50 stands for zero in the data rows.
Here are some points, each followed by its number:
array([49., 36., 38., 63., 44., 21., 66., 38., 42., 54., 45., 54., 61., 50., 51., 44., 58., 55., 38., 73.]) 0
array([26., 45., 53., 60., 60., 59., 75., 43., 47., 63., 46., 70., 47., 52., 37., 59., 32., 48., 99., 78.]) 1
array([53., 24., 46., 57., 56., 38., 53., 60., 64., 64., 40., 71., 34., 18., 48., 32., 32., 57., 77., 50.]) 2
array([15., 47., 34., 70., 55., 47., 66., 44., 61., 50., 62., 68., 45., 57., 49., 45., 41., 45., 69., 40.]) 3
array([80., 43., 54., 27., 49., 27., 52., 55., 61., 64., 69., 11., 55., 41., 64., 65., 36., 50., 42., 44.]) 4
array([51., 27., 51., 33., 74., 63., 14., 48., 58., 23., 44., 61., 37., 19., 41., 87., 78., 65.,  5., 35.]) 5
array([94., 99., 97., 51., 50., 19., 71., 42., 48., 57., 60., 56., 99., 55., 60., 20., 60., 37., 84., 70.]) 6
array([85., 68., 99., 59., 49., 24., 66., 51., 61., 53., 64., 22., 59., 63., 61., 18., 53., 43., 85., 55.]) 7
array([59., 43., 81., 39., 38., 25., 56., 29., 47., 49., 43., 18., 42., 46., 58., 60., 33., 58., 71., 41.]) 8
array([36., 45., 51., 90., 46., 49., 53., 34., 50., 59., 46., 50., 59., 61., 46., 41., 44., 59., 67., 68.]) 9
array([24., 53., 43., 30., 22., 47., 44., 63., 34., 59., 43., 57., 49., 57., 47., 49., 20., 44., 19., 46.]) 10
array([36., 41., 49., 85., 57., 49., 47., 57., 53., 54., 38., 69., 40., 60., 31., 56., 32., 60., 59., 71.]) 11
array([78., 39., 49., 31., 49., 27., 52., 57., 59., 60., 68., 11., 44., 45., 65., 68., 39., 50., 40., 47.]) 12
array([63., 61., 99., 71., 66.,  9., 52., 34., 51., 38., 73., 28., 71., 66., 55., 32., 53., 44., 86., 62.]) 13
array([62., 61., 51., 28., 53., 48., 25., 62., 38., 58., 28., 33., 50., 13., 48., 72., 60., 51., 46., 13.]) 14
array([75., 55., 57., 35., 40., 37., 62., 41., 56., 62., 68., 11., 43., 48., 59., 61., 37., 74., 39., 43.]) 15
array([26., 43., 30., 22., 33., 68., 53., 52., 54., 87., 30., 90., 70., 45., 59., 56., 69., 60.,  9., 27.]) 16
array([56., 51., 85., 23., 58., 46., 57., 27., 32., 84., 62., 20., 35., 37., 63., 59., 45., 56., 44., 28.]) 17
array([38., 41., 42., 77., 55., 51., 45., 57., 53., 55., 40., 69., 44., 59., 33., 56., 33., 61., 54., 64.]) 18
array([59., 40., 54., 57., 55., 35., 56., 58., 62., 63., 43., 69., 55., 24., 50., 30., 37., 54., 79., 54.]) 19
array([28., 39., 50., 74., 44., 65., 70., 55., 64., 70., 53., 65., 18., 42., 26., 34., 34., 62., 70., 53.]) 20
array([78., 36., 47., 24., 50., 29., 51., 61., 61., 63., 70., 11., 47., 40., 64., 72., 35., 50., 35., 40.]) 21
array([32., 94., 31., 31., 40., 99., 44., 90., 58.,  1., 41., 75., 46., 61., 47., 55., 85., 40.,  0., 39.]) 22
array([63., 46., 49., 25., 41., 37., 57., 21., 57., 59., 49., 46., 36., 30., 54., 64., 58., 56., 69., 32.]) 23
array([33., 65., 15., 40., 45., 61., 52., 74., 33., 37., 55., 89., 45., 44., 41., 40., 31., 63., 24., 27.]) 24
array([77., 63., 92., 49., 46., 17., 49., 44., 45., 69., 68.,  5., 64., 62., 41., 43., 46., 37., 81., 68.]) 25
Which point above is nearest to each new point, looking only along the 5 directions in which the numbered points spread most? Its number follows each.
array([79., 35., 72., 45., 87., 24., 36., 44., 53., 52., 64.,  6., 36., 43., 59., 52., 49., 41., 99., 43.]) >> 8
array([60., 34., 75., 36., 54., 99., 20., 57., 48.,  0., 59., 62., 44., 58., 65., 98., 56., 39.,  0., 35.]) >> 5
array([52., 57., 27., 67., 31., 83., 21., 67., 44.,  0., 39., 52., 53., 71., 47., 60., 92., 43.,  0., 62.]) >> 22
array([51., 31., 35., 78., 43., 38., 69., 57., 36., 38., 58., 30., 56., 54., 55., 48., 55., 54., 13., 76.]) >> 0
array([53., 35., 49., 74., 39., 26., 67., 43., 57., 53., 35., 41., 47., 76., 42., 31., 57., 52., 78., 78.]) >> 9
array([62., 58., 82., 44., 60., 18., 54., 20., 48., 64., 56., 17., 39., 53., 58., 48., 40., 55., 79., 44.]) >> 8
array([57., 56., 31., 69., 33., 75., 27., 65., 43.,  0., 43., 48., 53., 71., 52., 55., 87., 44.,  3., 66.]) >> 22
array([38., 47.,  9., 29., 31., 90., 41., 64., 48., 31., 47., 69., 73., 46., 44., 81., 54., 51.,  0., 39.]) >> 24
array([34., 65., 19., 13., 48., 99., 47., 81., 39., 23., 53., 94., 52., 54., 40., 63., 89., 54.,  0., 40.]) >> 22
array([33., 67.,  6., 63., 32., 99., 31., 69., 38.,  0., 34., 81., 38., 65., 49., 70., 83., 26.,  0., 49.]) >> 22
array([30., 67., 17., 14., 45., 99., 50., 80., 37., 23., 56., 95., 52., 56., 41., 63., 87., 51.,  0., 37.]) >> 22
array([26., 60., 14., 39., 31., 72., 59., 51., 38., 46., 43., 74., 43., 49., 44., 52., 44., 68., 42., 35.]) >> 24
array([54., 55., 75., 26., 57., 34., 52., 31., 56., 48., 36., 40., 34., 42., 55., 65., 53., 53., 58., 41.]) >> 23
array([51., 44., 75., 47., 39., 29., 57., 35., 48., 50., 42., 26., 44., 45., 57., 57., 34., 57., 73., 45.]) >> 8
array([42., 36., 51., 61., 40.,  9., 54., 48., 45., 54., 44., 42., 49., 71., 43., 33., 35., 46., 41., 71.]) >> 0
array([33., 43., 46., 99., 43., 52., 53., 35., 49., 61., 48., 51., 64., 65., 44., 36., 43., 59., 67., 73.]) >> 9
array([41., 48., 48., 31., 69., 44., 54., 54., 53., 56., 62., 79., 41., 59., 55., 44., 26., 28., 66., 47.]) >> 0
array([49., 56., 73., 19., 59., 37., 53., 29., 53., 53., 37., 47., 29., 37., 57., 66., 48., 54., 61., 36.]) >> 23
array([99., 99., 77., 39., 63., 20., 54., 37., 60., 29., 53., 59., 99., 56., 54., 25., 67., 21., 99., 55.]) >> 6
array([32., 72., 14.,  4., 46., 99., 47., 85., 37., 17., 55., 99., 51., 54., 39., 67., 95., 53.,  0., 32.]) >> 22
array([59., 32., 49., 80., 42., 23., 70., 40., 57., 52., 30., 34., 48., 79., 44., 28., 58., 53., 83., 84.]) >> 9
array([35., 34., 16., 19., 43., 51., 38., 49., 33., 64., 67., 75., 39., 41., 66., 63., 38., 66., 28., 41.]) >> 10
array([46., 77., 14., 57., 37., 99., 16., 73., 35.,  2., 41., 66., 45., 59., 55., 76., 74., 46.,  0., 59.]) >> 22
